Questions about the array below. Counting starts at 0.
1) Report the entry directly above 7961.
2) Report the smallest entry.
3) Report the entry in row 0 and column 2.
4) Report the largest entry.
5) Report the entry in the bottom-left corner.
6) Report the bottom-right entry.
7) Report the entry just right of 5327.
8) Report the bottom entry of the column that holds the largest entry.
[[4600 5258 7113 6299 5670 4260]
 [2470 9274 5867 8440 7281 7280]
 [5327 5925 5604 7556 4210 7585]
 [9107 4833 6051 4558 7441 8176]
 [3285 7961 4185 7119 6053 4339]
 [6753 6237 5791 6007 6284 7886]
 [7849 6052 7708 6085 5660 7785]]
1) 4833
2) 2470
3) 7113
4) 9274
5) 7849
6) 7785
7) 5925
8) 6052

arr =
[[-112    5 -366  415  209 -358 -454  247 -208 -424  194 -435 -133  -37
   -32 -167]
 [ 205  -96  -24  450  371 -376 -184   10   48 -493 -195 -355  144   -5
  -271   23]
 [ 191  -54  -39  488  356 -352 -231   13   59 -499 -126 -385  135  -43
  -232  -23]
 [ 249  -48   97  497  353 -303 -237    8   88 -557 -165 -399  217 -101
  -263    8]
 [ 307 -227  247  324  356 -353  -64   59  -45 -632 -449 -282  265   25
  -426  235]
 [ 320 -270  303  281  336 -345  -31   74  -82 -670 -510 -261  278   42
  -466  291]
 [ 126 -133 -177  391  359 -446 -156    8   25 -407 -190 -326   37   80
  -276   17]
 [ 195    9   31  542  300 -274 -309   15   89 -569  -36 -451  148 -138
  -206  -80]
 [ 210   -3   46  534  316 -282 -291   10   95 -562  -67 -439  168 -130
  -219  -60]
 [ 188  -81  -56  461  366 -377 -201   11   48 -481 -162 -363  125   -9
  -251    1]
 [ 191  -39  -30  501  348 -338 -248   14   64 -510 -105 -398  137  -62
  -223  -36]
 [ 258 -158   98  394  375 -372 -121   24   18 -549 -320 -319  204   13
  -348  120]]
Read off the entry just right of -237.
Answer: 8
Read off the 2nd entry in reading order.
Answer: 5
The entry just right of the largest entry: 300
Read off the 1st entry in reading order.
Answer: -112
Read off the entry just right of 195.
Answer: 9
The entry just left of the largest entry: 31
The smallest entry: -670
Read off the 2nd largest entry.
Answer: 534
Read off the 4th entry in reading order.
Answer: 415
Read off the maximum.
Answer: 542
The third largest entry is 501
Read off the third smallest entry.
Answer: -569
The entry just right of the smallest entry -> -510
The 5th entry in reading order: 209
Read off the entry just left of -162.
Answer: -481
The entry just right of -121: 24

Questions about the table below.
1) The maximum?
2) The entry just left of the smallest entry?
3) The entry just right of 2.66?
[[-5.11 -2.84  2.78 -1.71  3.30 -0.79 -0.97 -0.38  1.66  6.05  1.56 -4.13
   3.71  0.34]
 [ 2.46  0.33 -1.05  0.86  6.79  0.97 -6.70  1.94 -1.68  2.28 -1.85 -0.20
   1.50 -5.11]
 [ 0.67 -0.42  2.85 -8.12 -0.08  2.73 -1.89 -0.38 -3.55  3.82  3.46 -1.86
   1.39  1.22]
 [-0.47 -1.03  2.52 -0.15 -0.62 -0.04 -6.05  2.84 -6.59  1.15 -2.58 -0.70
  -2.81  1.38]
 [-4.63  4.25 -0.12  1.84 -2.29 -4.43  2.13  1.55 -1.29 -3.49  1.33 -2.19
   3.64  4.26]
 [ 3.88 -4.13  0.96 -3.53 -1.41  6.33 -2.38 -0.04 -0.76  1.51 -1.35  4.39
  -2.52 -1.50]
 [ 2.66  0.57 -0.12  3.64 -1.86  6.57 -5.28  3.19 -0.14 -0.89  0.40 -5.27
  -0.72  2.98]
 [-5.19 -2.72  0.50 -3.05  0.79 -0.70 -3.16  1.32 -4.04  5.22 -1.60  2.39
   3.39  0.97]
 [-1.23  3.24 -0.90 -0.62  4.72  1.37 -2.13  0.61  0.20  3.25  2.25 -6.66
   1.93 -1.59]]
1) 6.79
2) 2.85
3) 0.57

M =
0.82,-6.72,-4.25,-2.38,-1.90,-2.01,0.48,-2.36,-5.97,0.31,-3.41,0.40,0.22
-1.71,4.33,3.53,7.28,1.94,1.11,-0.84,-1.39,4.09,0.94,3.34,0.38,-0.01
-1.86,5.26,4.48,1.36,-2.49,2.24,-2.61,-3.71,2.64,-0.37,2.98,-2.38,4.06
-3.98,2.60,1.79,-2.21,-0.53,3.03,-0.84,-1.18,1.62,4.34,6.49,1.23,1.60
-2.90,1.21,1.56,0.31,-2.84,1.19,-2.05,-3.45,1.00,-2.22,3.35,-0.87,2.25
1.69,5.38,4.85,-0.34,0.11,2.15,-0.65,2.98,3.32,0.35,6.92,-0.61,-0.49
0.21,-3.08,-2.55,-2.01,-1.39,-1.91,0.02,-2.14,-2.47,-0.27,-2.11,0.91,0.84
2.98,0.28,0.85,-2.15,-2.88,1.80,0.62,5.64,0.28,-0.90,3.48,-0.05,1.73
-2.93,3.61,2.68,2.69,0.76,0.63,-1.02,-2.56,3.33,3.16,3.30,-1.82,-0.94
-1.84,-2.30,-2.46,-3.22,-5.74,0.16,-0.07,-3.70,-1.64,-4.17,1.52,0.55,2.49
Rows and columns are numbered from 0.
Read off the entry just left of -6.72.
A: 0.82
Read off the entry just left of 6.49.
A: 4.34
The bottom-right entry is 2.49
The entry at row 0, column 2 -> -4.25
The entry at row 2, column 1 is 5.26
Read off the entry at row 2, column 2.
A: 4.48
The entry directly above 1.62: 2.64
The maximum -> 7.28
The entry at row 1, column 2 -> 3.53
The entry just left of 0.62 is 1.80
The top entry of the column that holds the largest entry is -2.38
Read off the entry directly above 1.52.
A: 3.30
The entry directly below 0.82: -1.71
The entry directly above 1.73: 0.84
The entry directly below the smallest entry -> 4.33
Read off the entry just right of 2.64.
A: -0.37
The entry directly above 0.94: 0.31
Read off the entry just left of -4.25.
A: -6.72
The bottom-left entry is -1.84
The entry just right of -0.37: 2.98
Read off the entry directly above 4.85.
A: 1.56
The entry in the top-right corner is 0.22
Read off the entry just left of 4.06.
A: -2.38
Read off the entry just left of 5.38.
A: 1.69

A =
[[ 0.103 -0.987 -1.460  1.019 -1.072  1.264 -1.023  0.411  0.402  1.308
  -0.286  0.373  0.759  2.173 -1.412 -0.704]
 [ 0.407  0.040 -1.538  0.309 -0.871  0.856 -0.652  0.416 -0.122  1.598
  -1.453  0.676  1.164  2.126 -1.478  0.501]
 [ 0.278  0.578  0.738 -0.998  1.090 -0.571 -0.321  0.086 -1.242  1.548
   0.790 -0.061  0.917  1.974 -1.594  1.243]
 [ 0.167  1.134  0.377 -0.914  0.524 -0.886  1.146 -0.384 -0.317 -1.076
  -0.670 -0.506 -1.196 -2.179  1.339  1.043]
 [ 0.424  0.937 -1.598  0.451 -1.153  1.213  1.147  0.416  1.028  0.321
  -1.720  0.165 -0.176 -1.085  0.068  0.524]
 [-0.130 -0.445  0.812 -0.495  1.016 -0.326 -1.061  0.018 -1.076  1.404
   1.203  0.096  1.254  2.021 -1.819  0.240]
 [-0.064  0.781  0.979 -1.281  1.052 -1.218  1.050 -0.396 -0.861 -1.078
   0.713 -0.570 -1.043 -2.171  1.015  0.955]
 [ 0.008 -0.003  0.954 -0.935  1.119 -0.693 -1.014 -0.269 -1.248  1.491
   1.197 -0.088  1.269  1.947 -1.661  0.654]
 [ 0.669  1.079 -0.772 -0.713  0.801  0.000 -0.115  0.158 -0.968  1.628
  -1.164  0.180  1.017  1.843 -1.488  1.428]
 [ 0.568  0.357 -1.582  0.456 -1.036  1.103  0.249  0.388  0.427  1.484
  -1.683  0.536  1.075  1.992 -1.248  0.556]
 [ 0.554  1.293 -1.078 -0.991  0.920 -0.192  0.379  0.249 -0.867  1.618
  -1.344  0.186  0.935  1.484 -1.287  1.830]
 [-0.085  0.882  0.488 -0.847  0.140 -0.913  1.118 -0.394 -0.022 -1.167
  -0.597 -0.304 -1.181 -2.189  1.595  0.630]
 [-0.466 -1.490 -0.025  1.636 -1.149  0.565 -0.899  0.178  1.031 -1.152
   1.213 -0.221 -0.653 -1.152  0.712 -2.732]
 [-0.636 -1.427  1.050  0.006  0.759 -0.728 -1.074 -0.318 -0.546 -1.003
   1.352 -0.340 -0.077  0.076 -0.215 -1.326]
 [-0.279  0.353 -0.594 -0.080 -1.045 -0.240  1.149 -0.263  0.714 -1.167
  -1.304 -0.378 -1.332 -2.182  1.868  0.157]]
What is the entry just left of the largest entry? 0.759
The maximum: 2.173
What is the entry just right of 1.491? 1.197
The entry just left of -0.935 is 0.954
The entry just right of 1.293: -1.078
What is the entry just right of 0.812? -0.495
The entry just left of -1.304: -1.167
The entry just right of 1.974 is -1.594
The entry just right of the largest entry -> -1.412

Questions about the table below.
1) Give the entry directly above -1.51.
2) Give the top-right entry.
3) Give the 3rd entry, reading row by row.
4) Give the fourth entry from the end, reading row by row.
5) Give the smallest entry in the last row.
6) Give the entry just right of 0.71.
7) Give the smallest entry in the first column.
8) Give the entry directly below the smallest entry.
[[ 0.00 -1.12 -7.05 -1.12 -1.32 -5.32 -1.59  4.41 -0.54  2.80 -0.30]
 [-0.59  0.51 -2.13  0.51  1.02 -0.32  0.23  0.00 -0.75  0.00 -0.86]
 [ 0.07  3.11 -6.87  3.11 -0.24 -0.87 -1.82  0.45 -4.09  3.28 -6.48]
 [ 0.00  2.85 -1.10  2.85 -0.38  0.00 -1.49 -0.92 -2.82  1.80 -3.79]
 [ 0.71  0.00  0.00  0.00  3.64  0.00  1.86  0.00  0.00 -3.38  0.00]
 [-0.39 -0.57 -1.82 -0.57 -0.06 -2.84 -0.89  2.25 -1.39 -0.01  1.50]
 [-0.28  2.82 -4.90  2.82  0.06  0.00 -2.38  1.65 -4.67  3.76 -5.66]
 [-0.92 -1.89  0.27 -1.89  1.89 -4.21  0.31 -0.89  1.79 -1.51  0.00]]
1) 3.76
2) -0.30
3) -7.05
4) -0.89
5) -4.21
6) 0.00
7) -0.92
8) -2.13

data = array([3, 5, 8, 5, 5, 2, 5, 8, 3, 6, 0, 6, 6, 8, 8])
The smallest entry is 0
The entry just left of the smallest entry -> 6
